In the data rows, the value 128 means zero.
Some points, one per row:
(116 151 139 178 131 161 147 127 107 125 92 124 110 139 132 126 119 158 130 125 114 127 147 124 150 128 121 144 120 121 122 160)
(109 141 147 118 122 122 162 128 150 128 134 149 116 108 141 130 119 128 141 127 117 138 140 111 124 112 112 108 108 133 120 111)
(139 118 115 129 139 131 127 136 140 133 121 143 105 123 137 122 141 121 131 112 122 127 137 129 140 111 110 119 127 136 142 125)
(128 155 106 163 124 125 152 151 95 126 116 64 125 176 82 131 59 121 144 114 153 97 107 122 116 137 123 180 112 136 80 135)
(159 172 117 126 128 96 153 143 131 120 82 129 125 95 104 120 86 68 185 128 111 107 126 141 122 102 137 139 111 171 108 108)
(93 64 153 81 132 104 61 105 213 102 189 212 153 91 182 152 215 137 92 146 122 145 122 136 141 161 166 89 154 120 173 106)
(140 161 122 124 123 136 139 104 122 145 135 121 126 117 121 104 128 106 156 151 146 134 162 124 149 97 105 112 142 124 130 124)
(131 135 113 152 129 131 128 123 123 122 137 109 133 147 122 123 104 125 122 131 139 114 125 115 106 137 137 125 119 140 120 127)
(129 136 136 138 141 151 117 141 121 132 114 121 108 115 122 127 127 139 148 140 125 121 141 156 143 117 127 122 134 141 142 139)
(53 49 162 75 131 138 33 121 228 116 190 208 148 91 207 174 250 207 71 137 106 158 119 169 159 189 192 125 151 95 201 138)
(127 115 122 98 124 112 126 134 139 117 145 126 152 132 130 113 119 96 124 145 144 112 109 125 109 119 113 116 125 132 112 113)
(141 179 121 181 103 131 175 134 117 127 83 83 123 143 128 117 69 120 131 104 125 124 143 125 127 128 122 137 132 137 96 133)
(107 97 144 100 128 119 95 117 176 115 163 177 140 105 164 146 179 144 106 137 117 146 118 136 140 150 149 114 139 123 162 116)
(177 152 95 163 125 124 138 114 72 148 100 64 115 201 65 125 59 97 149 101 116 120 98 117 84 105 93 144 94 119 85 142)
(37 2 179 42 136 109 0 92 255 84 240 255 174 74 240 180 255 188 58 155 113 171 106 158 157 211 215 81 171 106 220 107)
10 more points follow, each with its number after it:
(132 125 123 132 115 114 135 100 132 113 113 139 148 100 105 129 130 91 144 141 149 113 132 131 128 126 135 104 120 133 130 104) 0
(86 49 165 84 133 108 52 97 236 95 191 230 150 85 202 152 240 156 93 149 104 151 130 139 156 162 180 82 159 127 187 108) 1
(132 118 137 148 125 143 127 120 144 107 122 151 116 123 135 129 156 142 113 126 107 129 140 123 148 131 124 122 131 148 139 138) 2
(141 154 103 150 121 138 159 141 94 125 109 90 136 137 106 129 82 124 130 132 149 126 129 105 89 118 119 136 113 143 127 125) 3
(139 159 101 116 109 139 192 91 75 133 100 58 104 130 98 120 65 120 193 129 96 121 130 105 91 66 99 98 106 94 111 135) 4
(153 176 138 66 69 125 192 149 31 119 132 65 86 129 91 131 78 115 189 166 158 131 197 159 101 120 85 106 159 199 99 101) 5
(141 100 139 99 118 105 104 111 179 110 138 173 147 95 138 128 155 100 140 136 106 136 133 126 146 123 138 85 150 155 144 110) 6
(38 0 195 29 125 107 0 89 255 88 240 255 157 34 255 194 255 215 51 160 79 180 126 185 195 195 230 61 183 99 251 105) 7
(188 185 117 166 114 169 195 137 71 132 50 75 106 160 85 153 41 122 153 102 146 112 150 94 116 89 120 162 109 127 90 140) 8
(160 162 102 159 122 152 171 147 54 163 109 85 120 126 94 92 89 104 159 116 135 103 120 109 115 107 100 167 111 137 70 147) 9
Which of these numbered points is nearest to each point below, looking only along the 6 directions in which the first points spread most? Its number follows each.
(137 200 86 171 122 141 154 170 30 164 99 37 117 196 53 122 44 126 130 114 154 114 98 141 81 117 113 181 65 125 60 143) > 8
(139 142 132 164 108 138 149 121 136 166 103 144 96 161 122 112 82 93 157 162 96 122 131 86 96 78 111 108 165 98 106 149) > 4
(139 143 148 171 132 128 157 119 98 131 94 102 114 147 124 126 98 149 131 118 129 123 129 119 116 125 105 135 122 136 124 137) > 3
(72 56 155 82 131 130 49 117 222 112 182 204 146 91 199 163 234 183 81 140 107 154 122 160 158 177 183 111 152 104 189 129) > 1
(61 53 154 69 139 125 38 114 220 104 198 198 163 101 195 169 224 180 75 141 121 153 111 155 140 190 183 117 150 105 188 124) > 1
(51 43 154 71 141 123 29 109 227 100 208 201 167 104 198 167 230 183 67 141 127 155 106 150 138 203 194 115 151 103 191 124) > 1
Here are 10 other points, each followed by its number:
(145 171 107 144 119 127 174 182 0 161 72 80 117 143 46 104 106 101 137 143 134 132 127 151 93 108 72 170 99 129 116 137) 0
(149 135 122 146 131 132 131 111 115 129 115 125 129 147 133 107 128 112 116 140 117 111 153 104 137 126 115 129 120 132 112 136) 1
(123 106 134 116 142 114 102 116 155 117 147 136 144 138 130 132 125 112 121 142 122 144 115 113 113 141 136 115 132 131 129 119) 2
(150 169 127 170 114 146 147 158 76 141 98 94 102 146 106 97 107 160 113 113 130 117 123 159 131 125 118 165 118 136 131 141) 3
(93 98 144 105 132 127 83 126 171 120 157 158 135 108 161 142 179 162 102 133 128 140 119 145 144 156 159 121 133 112 166 127) 4
(120 154 108 132 135 75 114 173 66 141 75 100 79 161 98 104 65 71 198 101 170 112 119 130 144 49 76 180 109 133 56 127) 5
(173 163 82 166 140 176 196 146 84 166 85 87 110 150 95 127 94 154 124 88 103 133 134 120 133 122 86 156 116 127 88 166) 6
(89 73 153 95 131 119 66 114 201 106 179 188 147 102 181 150 204 156 97 138 119 146 123 139 141 163 162 110 151 119 172 123) 7
(162 91 131 75 124 79 113 118 167 116 151 191 156 79 150 120 166 53 128 154 122 158 121 130 147 112 128 91 127 122 131 68) 8
(104 87 146 83 133 124 74 127 175 118 164 172 153 106 160 149 174 132 105 136 128 143 121 143 138 148 142 113 137 110 157 107) 9
Which of these numbered points is nearest to each point below, looking only along the 6 directions in which the first points spread most? Its number follows each.
(134 153 113 174 128 155 138 130 98 130 76 102 117 164 111 137 114 144 109 118 133 110 148 119 136 128 130 155 114 126 126 161) > 3
(175 164 116 156 148 130 191 160 33 131 93 38 92 137 101 94 51 117 167 106 104 95 150 126 74 76 99 138 140 128 99 133) > 0
(110 104 130 114 132 119 99 118 149 114 159 149 155 129 139 136 145 125 117 137 133 132 109 120 113 149 142 113 132 130 138 113) > 2
(130 133 129 150 148 144 144 144 110 148 131 105 121 111 136 135 113 138 108 131 120 121 140 115 132 121 120 131 113 124 133 134) > 1
(110 145 131 170 121 144 150 149 90 152 104 79 106 131 116 127 110 143 118 101 126 124 132 119 131 121 124 162 132 115 128 155) > 3
(129 199 113 142 128 146 176 106 95 134 97 40 112 192 74 107 40 136 145 103 167 106 130 127 135 98 95 212 104 106 58 139) > 0
